Rotation paths and how fast each direction turns (deg/step)
Each turn is a multiple of 5 degrees from 10 to 175, or 0.
Each row of a path follows its step; steps can be skipped.

step 0: [ -1 -13 -15  19 -14  29 -18  -7  10  -4  24  -9 -25  -9  32  13  26  16
   9 -16 -27 -17  -9  -1 -19 -25   1 -16   3   3   4   0 -13   4  -1   5
  25 -13 -36]
step 2: [ 15 -16 -15  31   3  15  -2  -7  -7  -4 -24  33 -33 -12 -30   3  11  -5
 -16   1  21 -21 -11  -7 -25   2  30 -21 -24  -6   8  -8   4   3   7  13
 -18   3   6]
step 4: [ 17  -1 -17  21   5  22 -28   7 -15   8   1   9  -3  -2 -21  14 -40  40
  23  -3 -21 -27  15   3  13  20  -9  10   1   3 -15   0 -13  -3 -18  14
 -14 -15   5]
step 5: [ -6  27  -5   1 -16  23 -10  19 -20   8 -10  23  -4 -10   7 -16 -21  18
  -6  -1  21 -25 -14  -7  -2   3 -14 -22 -39 -15 -15  -5 -32  16  -4  -2
  19   6 -22]
step 6: [ 33  18   8  -6  -3   0 -32  -5 -33  14  11  -7 -34 -25  13   1  20   2
  10  -2  -7  10 -28  18  16 -11  13  -8 -19  21   4  13 -23  13 -15 -13
  -3   3 -12]
step 7: [ 25  14  33  -5   2  -9  -7 -20  -5  15 -23  -4 -19  -8   7   8  25  20
  -4   8 -17 -23  25  13 -10  48   6 -14 -22   0   0 -16  -5 -19 -21   9
  -3  -4   0]
step 10: [  2   8  13  -9  13  48   1  -4 -12   2  -2  16 -11 -31  -5  12 -28  -1
 -35 -12 -18 -20   6 -19  20  24  30   2   4   8   7 -13   4  19 -15   5
 -13  -2   7]
step 12: [ 33   4   9  -3  17  14 -50  -5   9 -17 -14  22   4 -16  18  16  26  -5
  17  -9 -25   6   1 -20  10  -9 -14  17  -1   5 -33   7 -15  -8  -7  12
  -4  -3  -7]
step 13: [-21   5  16  -4 -23  27   5  -3   0  23 -38   7  -9   3  -3   3  16  18
 -26 -20 -20  -8  -8 -12  -2   5 -15  25 -16  -2 -30   8 -19 -23 -34   0
  -1  10   5]
[  7  -7  -9   4  -3   8   1   7  -5  10   2   2   5   6  -3   1   8   3
  -2  -9   4  -2   1   1  -6  -8  -5  -2   2  -7   4   2   1  -8   4   2
 -10   0  -4] -> 25
[  0  -2   3   8  -2  -1  -6   7   5  -1   6  -2  -9   5  -8   2   4  -8
 -12   4   6   4   7   3  -3   0  -1   4   4  -1   7 -10  -5   1  -8   2
   4  -5   6] -> 55
[ -1 -11  -2   4   5  -4  -9  -1 -10  -6  11   0  -3   2  11   6   3  -7
  -1   3  -1   7   2   4   3  -1  -4   0   1  -1  -4   6  -1   1   4  -4
   3   9  -8] -> 125
[ -2   2   7  -7   1 -10   1  -1   1   3  -4   0   7  -2   0   1  -1   3
 -11  -5  10  -5   3   5  -2   4 -13   0  -2  -4  -3  -8  -2  -6   5  -7
   7   4  -7] -> 175
[ -2  -1  11   0   4  -1 -10 -10   2  13  -6  10   4   2   3   2   6   2
   0   7   5  10  -1  -1  -3  -5   6  -5  -1   2   3   1  -4  -1   7   3
  -2  -4   1] -> 70

step 0: [ 26  13  13 -10  19   3  -5   6   1  11  -7 -37  -1  -1  -1  -6  10 -15
 -36  -4  14 -18   5   8  -5 -16  23  10  -6  -4  15  -2  14 -19  17 -19
  -7   5  -9]
step 1: [ 16 -10  -6   5   0  -2 -23  -1  16   7   0  -2  -2  -1  -1 -23   8 -14
  -7  -1 -12   1   8 -32   4 -15  14   5   6 -29  -2  17  -1 -21 -14  43
  18  -3   5]
step 3: [  5  27  -8 -13  10  -1 -30   8   1  30   0  -7   8   1 -14 -23 -12 -13
 -10   6  14 -14   0  -6 -10 -12  24  23   8 -21   4  -6 -16 -15  19  -1
  -6  12 -16]
step 6: [  7  12 -29  -5  15   3 -17  20   8  10  -8  -5  -2   6  -4 -38 -11 -12
  -7  11 -26 -19 -25   1  -2 -14  10  19   9 -12  -2   8 -27  -3 -12  12
  -1  -8  -8]
step 8: [ -2  13   9  -3  15  -5 -11  12 -16 -10  28  -8   3 -11  -2 -35  16 -30
   3  -1 -10 -10   6  17   5 -12  19  18  -5 -21   2  13   8 -12  13 -11
  20  17 -17]
step 11: [  5  -4 -11  12   4   1   2  21 -13   2   9   3   4 -13  -6 -16   3  -5
   1  13 -13 -29  22  -7  10 -10  27  21  30 -31  11  12  -9 -21   5   6
  21   1 -14]
step 12: [  7   6  18 -29   9  19   6   3   2  -2 -13  -2 -17 -12  18   4  11 -31
 -16  23 -20 -11  -4   0   2 -17  28 -19   0  -3 -15   6  15  -7   2   6
  -6 -20  12]
step 13: [ 15   4  14  13 -17   7 -36  -1   3  16   7  -4  -9  19  -2 -18  -6 -26
 -16   4  13 -19  -9  -2  12  -8  13  -4  -3 -16  15  10   2  -1  24  -6
  31  16   1]
step 16: [ 16 -14  -7   5   4  -7 -33  -2  -6  10  -4   4   3  -4   0 -21  -3 -18
  -3  -4 -23   6 -15  -8   7 -17  20 -10   3 -36 -10   9 -14  -6  15  17
  29   8 -11]
[ -1   4 -12  -4   5   2  -6  -3   0  -2   8   0   4   2  10  -3   1   2
   7   1   2   0  -4  -3  -9   5  -2  14   0   2  -3  11   7   0   1  -6
  -4  -2   9] -> 20
[ -5   0  -4   6  -1 -10  -1  -4  -5   7   5   9  -4  -1   4   6   1   2
  -7   1  -7  -1  -6   6  -3   2   3   1  -3   4   6   4  -9 -15  -7   3
   6  -1   3] -> 145
[ 12  -4   2  -4  -3 -14  -8  -5  -2   3 -13  -4   1  -3   0   0   0   4
  -2  -3   2   4  -4 -11   2   4   0   3   1   1  -3  -4   3  -8   9   4
  -3   1   6] -> 25
[ -1  -6  -1   7  -7  -5  -4  -3   3 -11  -1   6  -9  -7   9  -5   1   0
   6  -3  -2   2  12   1  -2   1  -5   1   6   1   3   0   5   0   1  -2
   9  12  -3] -> 120
[  3  -7   6  -5   3  -1   3  -4  -7  -1  10   5   5  -2  -8  -3   2   6
  -9  -6  -6   1   0  -1   4   7  -2   4   9   2  -3   5  -3   4   8 -10
   9  -3  -3] -> 125
